Each named move below is a turn or a mirror, shown by a few rows before and after it. Which moves, in which order, take the first row of each later pair to the second? The first pair is answered.
q736:
[ 26.7  30.5   2.2  33.8 -37.8  12.6 -15.4  -4.7  28.8 -16.2  -0.1  -8.2
  36.2  47.4  10.8] => [ 11.0  33.0  24.0  40.9 -36.4  10.5  -9.5  -9.4 -24.1 -28.1  31.8  -0.8
  32.0  36.9   4.1]
[-20.9 -20.9  26.8   8.6  14.5  11.0  -5.4  -6.8 -25.4  -9.9   6.9   3.3
   3.9  -2.4  -1.5] => [ -5.2 -20.4   3.4   1.2  11.6  15.5 -11.3  -4.3  28.4   0.0 -26.8  -3.6
  11.3   7.3   7.2]
[-31.7  -4.9  -5.6 -15.8  13.5  -7.7   5.7 -17.1   5.3   5.9 -16.4  -1.6
 -30.7 -45.7 -11.1] => [-30.7  -6.2  -7.0 -15.7  14.7  -9.6   3.7 -17.2  10.9   5.8 -18.2  -3.3
 -30.4 -42.9 -12.1]
[-13.2 -11.1 -17.9 -23.6  -6.1  17.8   3.0   3.6  14.4   4.1  -5.3   4.5
   4.9 -25.4 -11.9] => [-19.5  -8.0  -8.0 -24.6  -5.9  15.7   7.0   5.0  -4.0   1.9   9.2   9.4
   2.8 -28.1 -16.5]
q229:
[ 8.7 -7.8  6.7  9.8  1.7  7.7 -5.3 -0.6 -3.4 -1.1 -4.8  0.2 20.3 17.0
 -5.0] => [ 11.9   1.6   2.9   8.4  -4.4   3.3  -1.2   4.0 -14.2  -0.1   7.1   1.3
  17.6  17.3  -3.5]
[ 13.7 -40.5 -15.4 -13.1  -3.4  33.9 -17.2   8.9  23.6  42.2 -13.7   4.7
  13.6  17.8  -1.7] => [ 32.3  -4.6 -27.0  -6.1 -17.0  16.8  -9.1  25.2  17.0  38.6  -6.6  -1.3
  19.1  37.3   2.5]
[-13.9 -13.0  11.9 -11.2  -2.5 -11.3  11.8   5.0 -30.1  -2.7  14.7  -1.5
  -6.6  -3.0  -9.9] => [-19.0 -36.3  11.8  -6.3   6.7   0.7   1.7  -4.8  -6.1  -7.6 -10.2  -3.9
   3.8  -4.8  -8.7]
q857:
[-11.1 -11.5  18.2   7.6   0.6   5.6  -6.1  -2.9 -22.0 -15.3  13.3   4.0
  -0.6  -9.4  -1.9] => [-10.2  -8.7  19.9  12.3  -1.8  -1.2  -6.8  -5.6 -10.4 -23.3   1.2  -0.2
   4.9  -8.1  -1.8]
[-1.0  3.7  0.9  5.5 -2.1  2.7 -4.0  7.0  5.0  5.8  2.5 -1.5  6.2 12.1
 -5.5] => [-1.0  9.0  0.7  2.1 -2.5 -4.1 -1.7 -0.1 15.6 -2.2 -3.0 -5.6 -4.5  1.5
 -2.3]
[ 10.2   7.5  -4.8   8.3   6.8  -5.8  -3.7   1.4  35.7  -7.4 -41.3   4.8
   0.6  15.9  -2.2] => [  6.4  12.6  -8.6 -32.7  -2.2  -7.5   7.7   6.6   7.9  22.8  -4.3  13.1
 -32.9 -17.9  -6.0]
[ -6.3  -6.5  19.4  29.6   2.1  15.6  -9.9  -9.8  -4.8   1.6   7.7  23.9
   2.1 -27.8 -24.8] => [ -4.8  -4.1  17.2  31.3   2.8  10.8 -10.3 -13.7   6.0  -8.7   1.7  20.5
   1.0 -29.3 -22.5]
Now pairs of rows:
(2 to 3 moves a pair)
[-17.9  -4.3   6.2 -37.5   5.1  -7.9  10.3 -15.4 -16.4   5.2  24.5   4.4
 -34.8 -38.5   0.9] => [  9.9   4.3 -16.4   1.2   6.6  -6.4  -3.2  -7.9  55.8 -12.8 -38.1 -15.4
   4.4  12.1  13.7]	q229 then q229
[-12.9  -5.2  20.7  16.5   6.1  -5.9  -3.0  -4.0 -33.9 -18.1  14.9  -1.6
  16.1  -8.4  -7.3] => [-19.1 -22.5  20.7  11.7  16.5  -4.2  -6.3 -15.5  -5.5 -21.0  -6.6  -4.7
  11.9 -21.4  -4.6]	q857 then q857 then q229
[ -0.1 -11.6  10.3  -2.7   1.6  10.1   1.8  13.1 -16.4   9.2   3.5   0.9
  -6.8   4.6  -1.3] => [11.4 -2.3 -2.5 -1.8 -3.5  5.7  3.5 19.6  2.6 14.6 -5.7 -6.2 -1.5 14.8
  2.2]	q736 then q229
[  2.0   4.2  -0.3 -22.1 -12.0 -11.8  -4.1  -0.7  -5.6   3.2  12.5  22.2
 -11.6 -25.6   6.0] => [  7.0  -1.1 -10.4 -20.7  -9.5  -9.4  -8.7  -3.3  25.6   5.7  -5.5  16.9
  -8.8 -23.0  10.9]	q736 then q229
[ -4.2  -5.8  -0.7  39.1 -11.5 -24.8   0.6   3.1  26.5  -8.8 -22.9  -4.9
 -12.4   1.0  17.1] => [-14.4 -29.5   0.2   4.1 -10.4  -6.7   0.3  -0.4  16.0  22.6  -5.3   6.6
 -32.7 -27.2  13.0]	q857 then q229
[-12.3 -37.1  -6.6 -19.9   3.1  16.9 -17.3 -26.9  38.6  13.0 -23.5 -17.2
 -10.4 -11.6 -10.0] => [-27.5 -41.4  22.1  12.7   7.5  25.7 -22.1 -28.4 -17.8  -9.4  -2.2  -9.1
  10.7   5.5 -21.1]	q736 then q857
[  6.5   1.0   9.7  16.9  -9.7 -16.9  -3.3 -11.5  13.2 -12.9 -19.2 -20.8
  18.9  11.0  13.1] => [ -9.5   0.9  26.1   5.9 -10.5 -22.7   1.3 -17.5 -22.4 -13.1  10.3 -13.0
  -0.9 -11.0   6.9]	q736 then q229 then q857
[ -3.4 -18.5 -13.0  10.0  -6.4   8.2 -20.6 -15.1  22.9  20.4 -10.6   0.3
   9.8  -0.9   5.3] => [-18.7 -15.7   1.1   3.9  -1.1  -6.0 -15.2 -29.7  16.3   0.1  -6.8   0.3
  -9.0 -24.2   5.1]	q736 then q229 then q857
[-12.7 -15.9  15.7 -14.2  -1.5  -9.1   2.7 -19.4 -10.3   4.4   7.6   5.1
 -25.9 -31.6   2.7] => [-12.1 -19.3  24.2  19.7   4.3 -10.2  -3.9 -24.7   2.0 -23.1 -17.1  -1.1
   0.7  -6.7   5.5]	q857 then q857 then q736
[ -3.1   7.4   9.1  -2.3  -8.8  25.5 -16.6   2.2 -26.7   4.3  17.7   7.6
   9.2  12.4  -3.2] => [-11.8  -3.4  15.2   5.7   5.3  10.9 -18.1 -20.4  15.1 -24.0 -18.8   0.1
   5.7  -0.8   3.7]	q229 then q857
[ 4.2 19.6 -7.6 11.8 -7.4 -9.3 17.5 14.4 -3.8  7.7  6.2  0.9  4.3 -1.2
  3.8] => [  2.0  -1.8 -13.7   4.0  -2.5  10.3  12.0  14.0  10.8  25.1  -1.2   4.6
   8.0  -4.3   3.2]	q229 then q736 then q857
[-10.0  -6.8 -20.1  -1.2  20.1  18.8  -7.0  17.9  51.5  20.1 -26.9   8.5
  -2.3  12.8   6.7] => [-32.0  -3.0   8.1 -22.2  15.1  13.1   7.4  14.3 -20.9  19.4  27.8  22.7
 -30.9 -19.9  -4.6]	q857 then q736
[-13.7  -2.8  34.4   6.3   4.9  -9.1   4.5  -2.0 -18.2 -23.0   3.3  -7.3
   2.4 -16.0   3.9] => [-17.4 -16.5  31.6  -7.5  11.0   0.4   2.9  -3.2  -9.8 -11.5   1.9  -3.5
  -2.8 -28.5   2.1]	q857 then q229 then q857
[-13.1  -5.3   3.3 -27.9  13.8  -1.2  -1.4 -22.2  21.5 -15.5 -11.5  -3.8
  -1.6 -21.6   1.2] => [-16.5  11.5  17.3 -12.8   9.5  -9.6   5.4 -17.5 -19.2 -31.5  12.6  -2.9
   3.4 -11.3  -3.0]	q229 then q736
[  8.4  17.5   0.7  11.5  -1.2 -13.3   1.8   1.2   9.8 -18.0 -10.8  -3.7
  -5.1   7.2  -1.1] => [ 10.7  11.3  -0.8  10.1  -6.6   1.3  -3.6  13.1 -13.2  -0.8   6.1   1.4
   6.9  20.6  -7.5]	q857 then q857
[  0.2 -15.9  -5.7  -6.0   8.4  22.2 -10.8 -12.1  -9.2  30.1  -1.6   5.6
   7.0  -2.8  -1.9] => [  1.9  18.8   3.6  17.5   0.3  -3.9  -2.7  -9.7 -35.0  -2.1   9.4   0.1
  11.2  13.8  -1.3]	q857 then q229 then q736
[  2.4   7.3   4.3  28.6  16.2   7.2   6.9   3.6 -16.9 -33.8 -18.7  10.2
   2.1   3.1 -10.0] => [  4.4   6.4  -2.4  13.4  18.2   2.2   8.8  -5.7   8.9 -34.4 -31.0   7.7
 -12.6 -13.1  -5.2]	q857 then q229 then q229
[ 12.3   2.9 -37.3   1.1  11.2 -17.0 -18.2 -17.1  32.9  11.7 -21.8   7.8
   9.2   8.6   5.4] => [ 12.3  27.1 -25.0  23.4   1.8 -25.3 -12.8  -8.7 -19.5  -0.7   8.7  11.3
  16.8  26.2   3.8]	q229 then q736 then q857
